Each row of this table is followed by its label. One hidden rule gives the labels. It looks at one to three of the table's principal directions, none of them among the few with the most spread.
[   8   33  -68    2   -7   60  -42    9  -16   23 -113  -31   29   23
   83   18  -41  -22    1   27  -12    1   20  -20   15    6   34    3
   65  -38    1   -5] Q642
[-17 -13 -67 -10  25  26  22 -41 -20 -11 -51 -35   1   9  18  38  21  36
  16  31 -36  43  -8  -1   5 -34 -41   2  17  -2  11  36] Q613
[ 10 -20  19 -20  21 -50  34 -18  27   3  77 -17 -16 -14 -56 -14  13  18
 -22  -9  -5  -6 -36   9 -20  15 -26 -13 -55  22 -30 -10] Q642
[-50  16 -31  38  14  44 -34  11 -34 -36 -72  16  10  15  52  30  14  15
  77   7 -19  53  36  13  11 -37  16  22  34  -1  47  47] Q613
[-12 -23  40   1  -9 -33   8  -8 -19  10  54   4  -5 -35 -64  -4   3   8
 -25 -10  21 -26  -3   6 -18   5  -8  -2  -9  -1 -19  -7] Q551
[-26   8  57  14  -6 -22   1   8  -7 -28  53   9 -32   5 -26 -13  34  34
   9 -38  14  -3   2  40  -7 -30 -25  20 -19  22  33   8] Q58
[-10  -4  18   8  13 -15  18 -10  15 -17  30  32  -2   9  -5   4  23  22
  20 -18  -1   9  -6  17  -3  -3 -12   8 -10  17  23  35] Q551
[  3 -16 -23 -22   5  -2  17 -24 -11   7  -8 -26  -1  -5  -7  18   0  13
  -6  10  -8  13 -18  -2   1  -2   4 -10  -1 -16 -21  -2] Q629
[ 46   7 -14 -25  -1   5  -8 -20  29  52  -7 -11  47 -14  -3   8 -46 -20
 -54  19   6 -53  -9 -21  -7  60  22   0  28 -25 -35   0] Q551
[ -1  10  32  20 -23  16 -23  19 -11   4   4   7   3  -7   2  -5 -18 -12
 -11  -5  22 -30  26 -14   7   7   4   3  17  -2   6 -10] Q613
[ -12  -36 -100  -31   39   -9   44  -49  -14    8  -49  -44    1    3
    6   29   13   16    8   35  -43   57  -39  -12  -11  -16  -30  -27
   -3  -14  -32   13] Q551
[-36 -19 -25   6  18 -17 -17  -7 -36  12 -10 -24  14 -42 -46  10 -10  -2
   4  19  -9  10   5   2 -28   1   1   1   3 -10 -31   0] Q58
[ 50  19  -1 -15 -25  26  -8  -6  18  43 -16 -22  19   9  27  -2 -40  -9
 -61  12  16 -60  -2 -25  11  40  16  -4  40 -24 -18 -16] Q551
[ 38 -24  38 -22  -4 -40  54 -29  33  22  95 -18 -21  -8 -53 -16   6  24
 -69  -7  15 -48 -38 -14  -9  28 -46 -24 -35  18 -34 -16] Q551
[ 28  -3 -86 -30  45 -20  22 -33  44  40 -37  -6  36   7   9  -2  -6  -9
 -24  34 -40   8 -39   0 -28  35  -5  -4   8  -6 -26  24] Q58
[ 33  21   4 -10  15  -4  18 -10  52   1  20  15   1  32  24 -11  14  23
  -7  -8 -11  -8 -22  19   2  17   2  10  -8  17  19  25] Q642
[ -1  22  72  24 -46  14 -29  46  -9 -16  16  34 -16  12  23 -21 -11 -24
   5 -38  43 -28  33  -2  21  -5  25   5   8  -2  28 -27] Q551
[  2  23  12  19  -8   9 -30  39  15  -6 -17  35   9  13  34 -20 -15 -37
  23 -13   8  -1  20  -4   6  12  32   4   2   3  15  -9] Q613
[-10  21   1  10  18 -17 -16  14  16  -1   9  -3  -4   8   3 -20   4   7
   9 -11  -9   2  -5  26 -18   4   6  13 -12  13   6   3] Q642
[ 10 -18 -88 -28  47 -13  25 -47  17  34 -31 -39  29  -4   3  22 -15  11
 -15  37 -38  18 -40 -13 -24  31  -7 -19   6 -14 -47  22] Q613
[-12   3  67  27 -14 -11 -11  29   1 -23  61  13 -22  -9 -29 -22   6  -3
   3 -24  21 -18  21  -1   1  -6 -25   3 -32  31  13 -16] Q423
[ -6  12  -4   5 -19  22 -15   7 -24   1 -39   4  -2  11  30   6   0   5
   6  -2   8   1  12   9  11 -15  28   8  37 -22  16   1] Q551
[ 17 -23  49 -11 -15 -41  45 -14  18   6  82   9 -24  -6 -49 -20  17   8
 -52 -23  23 -37 -20  -6  -8   3 -59 -14 -27  20  -6 -14] Q551
[ 30   4 -27 -24   7   3  10 -22  17  28  -8 -32  11   0  -4   2 -10   9
 -40  22 -12 -20 -19  -4  -5  17  -9   0   9  -7 -19  -2] Q642
[ 17  16  14  10  -6  17  -6  -6  16  11   1  21  19  10  20   7  -8  13
  -9  -1   9 -28   8   0   6  23  17  12  30  -4  16  29] Q551
[ 19   9  -9   2 -12  27  -3   8   5   4 -28   8   4  12  28  -3  -6 -13
  -5  14   0  -5  11 -16  16   1   7  -1  18  -3  10  -4] Q551
[ 10 -20 -28 -32  31 -40  25 -42  16  31  24 -15  20 -25 -52   8   3  19
 -30  15 -17  -6 -38  18 -32  25  -5   2  -9  -7 -35  18] Q551
[-33 -12 -18   9  15  -9  -8  -6 -25  -3 -15   1  10 -12  -4  17  -3   5
  28  -2  -4  22   2   5 -13  -1  17  -2   8 -12 -10  15] Q551
[-19 -23 -56 -15  34   4  32 -37 -12 -21 -28  -9  -3   5   2  34  36  35
  41  22 -38  64 -20  14   2 -32 -12   0  -8   2   7  39] Q551
[  4   5  86  21 -15 -37  -8  33  31 -10  71  90   7  -7 -23 -30   3 -26
  16 -46  37 -27  11  16  -6  30  42  10 -21  15  19   7] Q551
[-65  26  51  62 -44  41 -78  80 -74 -49 -53  45 -18  -2  39  -8  -2 -32
  86 -29  33  31  74  14  24 -50  74  19  27 -15  48 -23] Q551
[ -3 -10 -46  -9  15  -7  10 -19 -12  24 -22 -33   2  -7  -7   3  -2  15
 -21  25 -16   3 -18  -2 -17   2  -4  -9  14 -12 -26  -1] Q58
[ 57 -13 -57 -47  30 -11  41 -57  52  48  -1 -20  40   1  -4  18 -19   5
 -54  33 -24 -23 -45 -20 -12  54 -14 -12   7 -11 -40  24] Q551
[ 12 -11 -39 -23  35 -32  23 -22  26  18  12 -21   7  -3 -16  -4   0   6
 -11  12 -24  12 -38   4 -22  23  -3 -13 -25   3 -35   2] Q642
[  8  12  37  10 -20  -1 -11  22   7   1  14  25  -3   6  10 -16  -7 -13
  -5 -20  22 -22  10   1   6  10  20   3   5  -2  10 -11] Q551
[ -9  10  43  18 -51  22 -21  39 -38 -12  -6  -6 -35   5  11 -20  -3 -17
 -12 -17  33 -19  31 -10  21 -34  -7  -3  13  -5  17 -48] Q551
[ 44   8  -1 -22  30 -26  39 -31  72  13  50   9   8  22  -4 -11  16  28
 -29  -3 -18 -19 -40  15 -11  33 -25   6 -24  27   3  33] Q642
[-16  14  13  25   0  21 -31  15  -8 -12 -14  18  16  -6  10   9  -7  -4
  29   1   2   2  29   3   5   0  19  17  14   3  20  19] Q423
[  2 -13 -33 -16  21 -24  11 -22   5  26  -8   7  23 -15 -20   5  -2   1
  -9  13 -11   3 -21   9 -23  21  20   0  10 -16 -23  17] Q551
[ 16 -14 -64 -39  15  -4  19 -29   0  24 -37 -42   9  -2   3  14 -10  -3
 -19  26 -23  17 -30  -8  -6   5   2 -15   2 -23 -35 -12] Q629
[ 14  -5 -54 -12  27   2  19 -23  19  16 -19 -26   9   6   8   5   0   9
 -15  30 -29   8 -20 -12  -9  10 -24  -9   0   5 -16  13] Q613
[ -5   9  -6   7   4  -4 -13  -2  -5  19  -9   2  12  -3   3  -2  -7  13
  -8   1   3 -15  -2  14 -15  15  27   8  26 -13  -5  13] Q58
[-10  35  60  28 -52  42 -52  36 -36  -6 -10 -18 -13   5  24  -4 -24  -3
 -18 -25  40 -47  48  -2  22 -17  -1  19  38 -11  30 -28] Q642
[ 23  55  28  26 -32  41 -70  49  11  26 -40  16  32  12  57 -18 -56 -39
 -14  -8  29 -58  41 -10  11  43  66  19  53 -22  11 -16] Q642
[ -6 -18  43   0  13 -29  18 -21  12 -10  76   5   0 -25 -60   8  13  23
  -7 -13   5 -14  -7   8 -12   9 -35   6 -33  24  -4  20] Q423
[-20   6 101  37 -56  10 -35  58 -33 -30  46  17 -34 -13 -16 -23 -11 -30
   6 -39  52 -29  49 -16  22 -21  -2  -3 -17  12  17 -52] Q423
[-23   0  49  17 -15 -14   5  13 -14 -27  38  19 -30   7 -12 -11  26  16
  11 -34  19   1   8  19   2 -29 -20   7 -12  15  28  -1] Q551
[ 19 -33  48 -27  -9 -38  34 -26  10   9  91 -25 -13 -34 -79   0  -2   7
 -52  -9  18 -36 -21 -14  -7  15 -47 -15 -45  13 -36 -25] Q629
[   0  -47 -116  -39   49   -5   56  -59   -3    9  -48  -46    8   -6
   -7   34   14    9    2   56  -56   62  -41  -27  -10  -13  -49  -31
  -14   -4  -40   16] Q613
[ -7  -1 -22 -15  13 -13   1  -4   0  -2 -12 -13  -1   2   0   1   3  -4
   9  -3 -12  21 -13  12  -8  -7   1   0 -13  -4  -7  -7] Q642
[-48  -6  40  11   8 -15  -6   8 -22 -54  26  31 -18  -8 -29  11  42  17
  64 -31  -1  46  15  43   2 -48  -6  26 -32  20  43  23] Q629
[ 19 -12 -27 -21   1  18  18 -16   4  -1 -18 -20   1   3   9  15  -3  -7
  -5  20 -13  13  -7 -23  16  -5 -17 -13  -7  -3 -10  -7] Q629
[ 37  13  -7 -23   5 -13  13  -7  41  23  12  -6   6  16   8 -17  -7  -5
 -37  -3  -4 -24 -24   3  -6  25  -6  -1  -6   2  -9  -7] Q58
[ -2   1  15  -2 -20  20  -9  -5 -26   0  -6 -17  -3  -9  -6  15  -4  12
 -12   2  12 -13  13  -1  12 -13  -1   7  19 -13   5  -5] Q551
[ -4   7  61  17  -5 -26   8  21  23 -26  64  41 -25  10 -19 -29  30   8
  10 -34  14  -7   2  24  -2 -11 -17  11 -34  34  32   3] Q613
[-22   4  66  38 -59  38 -39  48 -56 -22  -3   9 -23 -15   3  -4 -15 -22
  12 -12  44 -19  56 -24  30 -26  20  -3  18  -9  15 -40] Q551
[  5   4  63   5 -30 -15   5  21   3 -12  42  35 -24   7 -11 -22  17  -2
  -7 -34  30 -19   5  16   8 -12   7   6 -10   7  23 -15] Q551
[ 42 -49  -6 -64  42 -58 103 -83  62  -1 102 -19 -13  -5 -76  14  48  49
 -44   5 -30   8 -74   9 -12   6 -94 -13 -74  38 -20  30] Q629
[ 39   6 -37 -25  34 -17  41 -42  57  26  18 -15  10  26  10  -2  10  35
 -40  12 -26 -17 -45   7 -15  29 -34  -1  -2  14  -7  34] Q58
[-32  -5  55  23  -8 -35 -12  35 -13 -24  48  33 -24 -16 -39 -28  18 -11
  25 -32  18   8  12  21 -12 -16   9   4 -34  18   9 -18] Q58
[ 20 -39   8 -29  -1 -19  49 -37  -1   7  58 -42 -20 -27 -68   6  13  21
 -50  19  -3 -15 -24 -20  -1  -6 -65 -19 -35  15 -32 -18] Q613
[ 29  -1  40 -16   4 -42  10 -11  36  30  74  -5   8 -17 -49 -19 -14   6
 -52 -14  15 -53 -25   7 -23  47  -2  -1 -22   6 -31 -10] Q642
[ -8  16  51  26 -14   7 -20  24   2 -19  22  36  -2   4   5  -8   4   1
  20 -23  19 -12  24  11   8  -2  16  16   2  12  31  10] Q613
[-18 -14 -64  -4   9  28  -4  -4 -32  -8 -70 -26   4  -3  24  23  -5 -18
  30  31 -24  49   8 -23  11 -25  -2 -14   8 -14 -11  -8] Q613
[-50 -23  13   4  -9 -13 -16  10 -59 -20  -1  -9 -14 -38 -52   8  13  -7
  24  -4   7  28  18  14  -8 -41  -4   6 -12  -8  -4 -20] Q551
[ 14   3 -19  -6  17  -7  -6  12  29   4  -8  16  18   1  13  -9 -16 -33
  19   6 -12  14  -7 -11  -3  28  32 -10 -21   2 -18  -6] Q629
[-14   7  15  15 -11  -2 -10  29 -15 -15   1  -1 -28   7   7 -21  10  -3
  13 -10   5  12   7   8   3 -22   7  -4 -11   6   8 -25] Q58
[ 24   5   4  -9   9 -32   8   9  41  17  20  37  12   8   3 -26  -5 -21
  -7 -13   3 -11 -21   8 -14  36  34  -5 -13   0 -12  -2] Q551
[  5   1 -23 -17  26 -32  24 -10  28   0  14  -8 -13  19   1 -15  20  13
   0  -8 -21  20 -35  22 -17  -2 -15  -3 -28  13  -4   2] Q58
[ 26 -19   9 -17   1  -7  36 -31  21   8  39  -6   3  -6 -25  10   2  10
 -36   6   2 -23 -14 -20   3  13 -46 -10 -11  11 -10   9] Q613
[  7 -26 -22 -13  29 -29  21 -13  27   5  17  25  22 -17 -25   2  -3 -24
  13  10 -15  19 -18 -13 -15  28   4 -15 -31   7 -27  12] Q423
[  6  20  69  16 -29 -15 -21  40  11  -3  46  19 -17   5  -3 -36 -11 -20
 -15 -39  34 -39  13   4   1  12  11   2 -14   9   7 -34] Q58
[ 20  28  28  10 -42  47 -35  11 -14  21 -29  -1  16   3  29   7 -30  -4
 -34   1  29 -55  33 -11  20  11  21  18  60 -24  18  -4] Q551
Here are more rows. What is the label of each one?
[-14 -18 -47 -19  38 -46  30  -5  14 -10   3  -4 -19   5 -16 -20  29  -5
  23   3 -34  55 -39  18 -24 -16 -11 -15 -49  15 -18 -10] Q58
[  0   4  16   5 -11  -4 -10  13  -1   5   2  16   3  -4  -2 -10  -7 -15
  -5  -9  13 -13   8   1  -2   6  12   2   7  -5   2  -8] Q551
[ -8   4 -17  25   2  29 -39  29  -5  -3 -45  23  34 -10  36  12 -42 -50
  45  14   2  15  32 -39  11  30  55 -13  10 -13 -16  -3] Q423
[ -7 -10  16  -1  17 -35  16  11  20 -22  43  17 -20   1 -23 -20  21  -4
  25 -16  -8  27 -17  12  -9  -4  -2  -8 -54  25  -4  -9] Q642
[  41  -47   20  -58   22  -88   66  -57   46   45  115  -17    7  -40
 -107   -9    0   12  -82   -6    5  -45  -68    2  -39   53  -38  -21
  -55    6  -69  -11] Q551
[ 16  28  -6   8   3  30 -30  12  24   4 -33  18  33  17  54  11 -30 -17
  23  -2   0  -7  15  -8  14  33  47   9  22 -11   9  18] Q629
[  0  21  32  20 -21  28 -44  14 -12  13  -8  -1  25 -13   7  10 -35  -8
 -12  -3  24 -44  35  -9   6  22  21  17  36 -13   5   3] Q423
[ -2   2  14  -8  -9  14   6 -22 -15  -7   6 -23  -9   7   5  24   7  40
  -5  -9   6  -5  -4  13  13 -14  -4   8  14 -10  11  13] Q629
[-20  13  -7  23 -15  14 -35  39 -27  -1 -46  18  -1   0  23 -17  -7 -27
  23   2   6  11  24   3   1 -13  42   4  22 -13   8 -19] Q551
[ -3 -39 -67 -35  43 -35  47 -51   5  15   1 -29   7 -18 -40  19  18  19
 -10  29 -37  34 -45   2 -26   0 -33 -15 -22  -1 -37  17] Q551
[ 25 -12 -23 -19  49 -38  50 -45  58  13  51   1   9   5 -28  -2  24  38
 -21  12 -31  -1 -47  14 -25  29 -36   0 -29  29 -12  45] Q613
[  1  12  30   9 -27  32 -30   6 -23   3  -8 -14   9  -9   9  19 -26   2
  -6  -4  23 -28  27 -11  18   6  21   8  28 -18   3  -6] Q629
[-47   5  21  23 -16  -1 -35  32 -49 -21 -16   6 -17 -12  -7  -6   7  -9
  33 -18  14  19  27  20  -3 -35  20  11   6  -8  15 -18] Q58
[-12   6  49  22  -7   1 -19  21   1 -21  30  29   1  -5  -2   1  -5  -5
  30 -22  18  -4  20   2   8   8  24   5 -13   9  12   6] Q629
[ 33  10  51  -2 -38  24 -14   4   2  17  23 -10   8  -6   2   6 -36  -6
 -40  -8  35 -58  16 -25  21  29  16  -3  19 -15 -10 -21] Q629
[  5 -25 -23 -30  25 -30  46 -38  13  -1  36 -46 -21   2 -27   7  16  29
 -20   3 -19  16 -41  -2 -10  -5 -53 -21 -40  13 -27  -5] Q642
[-43  17 -30  24  16  25 -24  11 -27 -32 -64  32   4  14  33  13  34  16
  69   5 -24  56  23  40   3 -46  24  34  27   0  53  45] Q551
[-34  -1  27  15  -9  -1 -19  26 -30 -31  10 -10 -26  -7  -9  -4   7  -4
  34 -19   8  24  17   7   6 -30   1  -1 -25   7   6 -25] Q642
[ -3  41  87  47 -60  34 -67  68 -17  -5   3  33  -1   4  34 -25 -38 -40
  -1 -37  57 -58  60 -14  22  11  42  12  32  -8  28 -35] Q613
[ 47 -14  26 -19 -13  19  18 -35  20  25  39 -12  26 -24 -33  25 -22  10
 -52  23  13 -53   0 -33  15  39 -15  -2   8  -2 -20  11] Q629
[-30  29   5  35 -59  88 -56  49 -76 -32 -95 -33 -30  24  79  12 -16 -16
  29   1  21  14  65 -24  51 -65   8   3  52 -23  41 -42] Q642
[-48  15 101  52 -43  -5 -43  60 -45 -36  49  19 -42 -13 -25 -29   8  -3
  20 -48  47 -20  47  17   4 -34   2  13 -11  16  31 -34] Q58
[ 53   6 -20 -30  25 -19  37 -26  67  24  33 -22   4  24  10 -12  -6  11
 -42   5 -18 -21 -44  -9  -6  41 -24 -15 -26  16 -24   2] Q642
[-30   5   1  22  -9   7   2  22 -26 -30 -11 -12 -44  24  24 -15  26  13
  22 -13  -1  28   8   6   8 -48 -28  -6  -8  15  25 -16] Q58
[ -9  -5 -11  -1  13  -1   1  -9  -1  -4  -5   5  10  -8 -11  10   7   3
  11   7 -10  12   2   6  -5  -4  -8   9  -2   4   5  17] Q613
[ 11  31  29  20 -23  34 -22  27  12 -14 -17  29   1  28  49  -7  -5 -12
  11 -16  15 -15  28  -3  24  -4   7  14  22   6  42   5] Q613
[-18 -12  48  16 -18  -3  20   4 -18 -32  52 -13 -45   4 -21  -5  27  26
  -3 -20  15  -1   8  -4  12 -38 -59  -8 -27  28  19 -13] Q613
[-27  24  19  42 -40  60 -63  51 -49 -20 -66  17   5   1  50   7 -25 -33
  42  -2  23   3  64 -17  29 -22  45  10  43 -19  30 -16] Q613
[ 19 -21 -57 -22  39 -31  26 -25  33  31   1  -7  24 -16 -25  -5  -7 -14
 -20  33 -30   6 -33 -15 -28  36  -8 -18 -18   3 -44   7] Q613
[-14  17  59  29  -7 -24  -9  34  16 -23  46  48 -20  13  -5 -35  21  -3
  16 -39  18  -9  12  26  -7  -9  -5  15 -20  29  36   2] Q58
